Some points, one per row:
np.array([-1.49, -0.35, 0.27, 1.89, -1.27, -1.39, -1.11, 0.56, -0.46, -0.80, -0.79, -1.12,
          1.17, 0.58, -0.67, -0.26])
np.array([-0.59, -0.30, -1.07, 0.38, 0.15, 0.41, -0.51, -0.68, -0.06, -1.23, -0.01, 1.40,
          -0.35, 0.55, 1.23, 1.39])
np.array([1.10, -0.44, 0.58, 0.89, -1.53, -1.31, -0.58, -0.86, -0.40, 0.14, 0.36, 1.64,
          -0.02, -0.44, 1.88, 0.07])
np.array([-0.75, -0.59, -1.61, 0.49, 0.22, 0.34, -0.26, -0.74, -0.06, -1.33, -0.13, 1.58,
          -0.16, 0.85, 1.48, 1.11])
np.array([0.08, 0.85, 0.81, 0.63, 1.79, 0.60, -0.68, -0.30, 0.61, -0.57, -0.17, -1.97,
          -1.24, 0.71, 2.21, 0.96])
np.array([-0.86, -1.08, 1.72, 2.31, -0.97, -0.26, -0.28, 0.29, 1.93, 1.24, -0.88, -0.08,
          1.52, 0.34, 0.87, -1.28])
np.array([0.34, -2.28, -1.98, 0.67, 0.30, -0.37, -0.54, 0.66, -0.06, 1.50, -0.01, 0.84,
          0.87, -0.19, 0.44, 1.82])
np.array([-2.26, 1.40, -0.62, -0.25, 0.12, 1.45, -0.14, 0.48, -1.49, 0.35, -2.49, 0.48,
          0.80, 2.19, -0.81, 0.99])
np.array([1.31, -1.31, 0.18, 0.37, -0.10, -0.34, 1.05, -1.12, 0.43, -0.62, -0.23, -0.34,
          -0.53, -0.17, 0.01, 1.18])
np.array([-0.59, -0.40, -1.13, 0.67, 0.00, 0.30, -0.77, -0.75, 0.08, -1.11, -0.14, 1.42,
          -0.46, 0.98, 1.54, 1.14])
np.array([-1.24, 0.55, 0.20, -0.93, -1.55, -0.04, -0.70, 1.67, 2.58, 0.96, -0.03, 0.13,
          0.14, 0.84, -0.89, 0.08])
np.array([0.50, -0.16, 1.04, -1.94, 0.01, -0.79, 0.49, -1.36, -0.09, -0.86, -0.49, -0.10,
          -0.61, 0.02, -1.19, -0.08])
np.array([0.13, -1.50, -0.74, -1.26, -0.12, 0.23, -0.87, 0.53, -1.80, 1.19, 0.58, 0.91,
          -0.13, -1.35, -1.66, -0.04])
np.array([-1.44, -0.07, -1.31, 0.62, -0.54, 0.45, 0.88, -1.19, 0.35, -2.19, -0.86, 0.41,
          -0.08, -2.04, -0.03, -0.08])
np.array([-0.37, 0.12, 2.92, 0.57, 0.25, -0.35, -0.51, -0.01, 1.05, 1.66, 0.74, 0.13,
          -0.46, 1.64, 0.79, 0.53])
np.array([0.35, 0.19, 0.20, 0.88, 1.28, 0.22, 1.02, 1.70, 0.21, 0.55, 0.16, -0.87,
          -0.69, -1.01, -0.15, 0.02])
16 more points follow, each with its number after it:
np.array([0.42, -0.92, 0.55, 0.73, -0.26, 0.84, -0.48, -0.10, -1.35, 1.86, -0.10, 0.07,
          -0.47, 1.08, 0.81, 0.52]) 0
np.array([-1.14, 1.05, -0.84, -0.27, -1.03, 1.74, -0.91, -0.20, -1.06, 1.10, 0.59, -0.04,
          0.52, -1.41, -1.88, -0.83]) 1
np.array([1.07, 0.90, 1.00, 0.13, 0.97, 0.20, 0.93, 0.03, -0.32, -0.62, 0.38, 0.48,
          0.25, -1.32, 0.07, -2.94]) 2
np.array([0.24, -2.28, -2.10, 0.39, 0.20, -0.33, -0.39, 0.71, 0.18, 1.33, 0.30, 0.75,
          0.59, -0.13, 0.49, 1.71]) 3
np.array([0.80, 1.10, 0.10, -2.04, -0.11, -2.54, -1.55, -0.98, -0.84, -0.88, -0.15, 0.01,
          0.54, 1.00, 0.53, -0.21]) 4
np.array([-0.37, -0.44, -0.79, -1.04, 1.37, -0.12, 0.48, 0.05, -0.56, 0.61, 0.89, -1.63,
          -1.64, -1.21, 0.05, 0.39]) 5
np.array([0.84, 1.08, 0.06, -2.31, 0.04, -2.51, -1.68, -1.01, -0.27, -1.32, -0.10, 0.28,
          0.63, 1.03, 0.57, -0.13]) 6
np.array([-0.81, -0.55, -1.56, 0.40, 0.19, 0.31, -0.74, -0.56, -0.19, -1.29, -0.06, 1.67,
          -0.31, 0.91, 1.35, 1.25]) 7
np.array([0.00, -0.59, 0.96, 0.66, -1.29, -1.60, -0.19, -0.86, -0.36, -1.32, 0.79, -0.02,
          -0.05, -0.08, 0.85, -0.64]) 8
np.array([0.60, 0.49, -0.15, 0.95, 1.11, 0.27, 0.75, 1.48, 0.31, 0.33, 0.65, -0.70,
          -0.43, -0.82, -0.14, 0.30]) 9
np.array([0.63, -0.40, -0.60, 0.61, 1.37, 0.02, -0.45, 1.55, 0.31, -0.54, 0.03, 0.52,
          -0.74, -0.73, -0.76, 0.30]) 10
np.array([0.11, -1.51, -0.84, -1.16, 0.04, 0.11, -0.73, 0.61, -1.64, 1.16, 0.20, 0.79,
          -0.19, -1.01, -1.30, 0.00]) 11
np.array([-0.19, -0.09, -0.27, 0.08, 1.93, 1.02, 1.53, -2.75, -0.84, 0.27, 0.73, -1.34,
          -0.55, -0.36, -1.24, 1.01]) 12
np.array([-0.54, 0.50, 0.60, 0.43, 0.28, -0.66, -1.48, 1.75, 0.84, -0.47, -0.62, -1.29,
          1.86, 0.57, 0.33, -0.39]) 13
np.array([0.73, 1.04, 0.48, 1.67, -1.30, -1.15, 1.56, -0.35, -2.59, -0.58, -2.13, 0.44,
          -0.56, -0.21, -1.01, 0.20]) 14
np.array([-1.00, 0.14, -1.31, 0.36, -0.63, 0.21, 0.87, -0.74, 0.31, -2.12, -0.82, 0.00,
          -0.27, -1.97, -0.16, -0.20]) 15
Which two of these numbered points are nearest to each point below, looking only along the 5 directions in which the first points spread most? Their numbers follow each, nearest first.
np.array([1.00, -1.89, -1.24, -1.50, -0.49, 0.05, 0.00, -0.11, 0.69, -0.47, 0.38, 1.26,
          -0.31, 1.83, -0.94, -1.48]) > 10 11
np.array([0.55, -1.18, -0.68, -1.44, -0.08, 0.04, -0.23, -0.01, 0.93, -0.01, -0.29, 0.82,
          0.65, -0.28, 0.87, 1.51]) > 10 4
np.array([-0.28, 0.59, 0.68, 0.00, 0.12, -0.59, -1.41, 1.69, 0.83, -0.31, -0.83, -1.39,
          1.93, 0.21, 0.26, -0.44]) > 13 9
np.array([-0.19, -0.78, -0.79, -0.99, 1.51, -0.38, 0.40, -0.29, -0.48, 0.57, 0.72, -1.70,
          -1.77, -1.09, 0.03, 0.48]) > 5 12
np.array([0.71, -0.30, -0.15, -0.19, 0.05, 0.50, -0.46, 1.17, 0.43, 0.54, 0.63, 0.34,
          -0.15, -1.93, -0.33, 0.47]) > 10 9
np.array([-1.79, 0.67, 0.38, -1.52, 2.33, -1.01, -0.96, 0.38, 0.84, -1.35, 2.09, -0.55,
          1.63, 0.62, -1.30, -0.61]) > 9 4
np.array([0.89, 1.23, 1.44, -0.21, 0.97, -0.15, 0.38, -0.15, -0.45, -0.52, 0.50, 0.21,
          0.18, -1.64, -0.01, -2.67]) > 2 9
np.array([-0.09, -0.13, -0.20, -0.16, 2.08, 0.98, 1.79, -2.36, -0.93, 0.36, 0.66, -1.26,
          -0.43, -0.80, -1.48, 1.31]) > 12 5
np.array([0.42, -1.30, -0.83, -1.31, 0.00, 0.10, -0.90, 0.43, -1.77, 1.08, 0.60, 0.75,
          -0.25, -1.19, -1.69, -0.05]) > 11 10
np.array([1.16, 1.03, 0.99, -0.17, 1.16, 0.11, 0.73, 0.03, -0.07, -0.39, 0.49, 0.08,
          0.38, -1.69, 0.29, -3.11]) > 2 9
np.array([0.89, -0.46, 0.43, 0.44, -0.89, -0.64, 2.70, 1.65, 1.15, -0.33, -1.74, -0.84,
          -1.53, 0.27, 0.41, -1.50]) > 2 9
np.array([-0.36, -0.23, 1.15, -1.36, -0.09, -1.72, 2.05, -1.06, 0.68, 0.18, -0.81, -0.39,
          0.68, -0.44, -1.56, -1.14]) > 2 14
np.array([-0.39, 0.54, 0.55, 0.48, 0.40, -0.42, -1.56, 1.77, 0.51, -0.13, -0.66, -1.50,
          1.90, 0.38, 0.29, -0.50]) > 13 9
np.array([-2.45, 0.33, -0.44, 0.24, 0.98, 0.37, 0.68, -0.05, -0.59, 1.39, 1.80, 0.70,
          1.26, 0.56, 1.59, -0.62]) > 0 4
np.array([-0.34, 0.44, 0.65, 0.45, 0.46, -0.62, -1.61, 1.89, 1.09, -0.16, -0.71, -1.50,
          1.69, 0.27, 0.25, -0.13]) > 13 9
np.array([0.51, 0.46, 0.57, -0.49, -0.21, 0.83, 1.34, 0.73, -0.18, -0.86, 1.17, 0.09,
          0.14, 0.35, 0.91, -0.18]) > 4 6
np.array([-0.93, 1.32, -0.76, -0.14, -1.26, 1.49, -0.73, -0.40, -1.04, 0.98, 0.18, 0.23,
          0.87, -1.10, -1.76, -0.57]) > 1 14
np.array([0.01, 0.86, 0.95, 0.64, 1.73, 0.37, -0.73, -0.03, 0.24, -0.47, -0.04, -2.08,
          -1.07, 0.96, 2.35, 0.94]) > 6 9
np.array([-1.03, 1.00, -0.77, -0.32, -0.78, 1.40, -0.66, -0.36, -1.28, 0.60, 0.22, 0.09,
          0.49, -1.39, -1.79, -0.61]) > 1 14
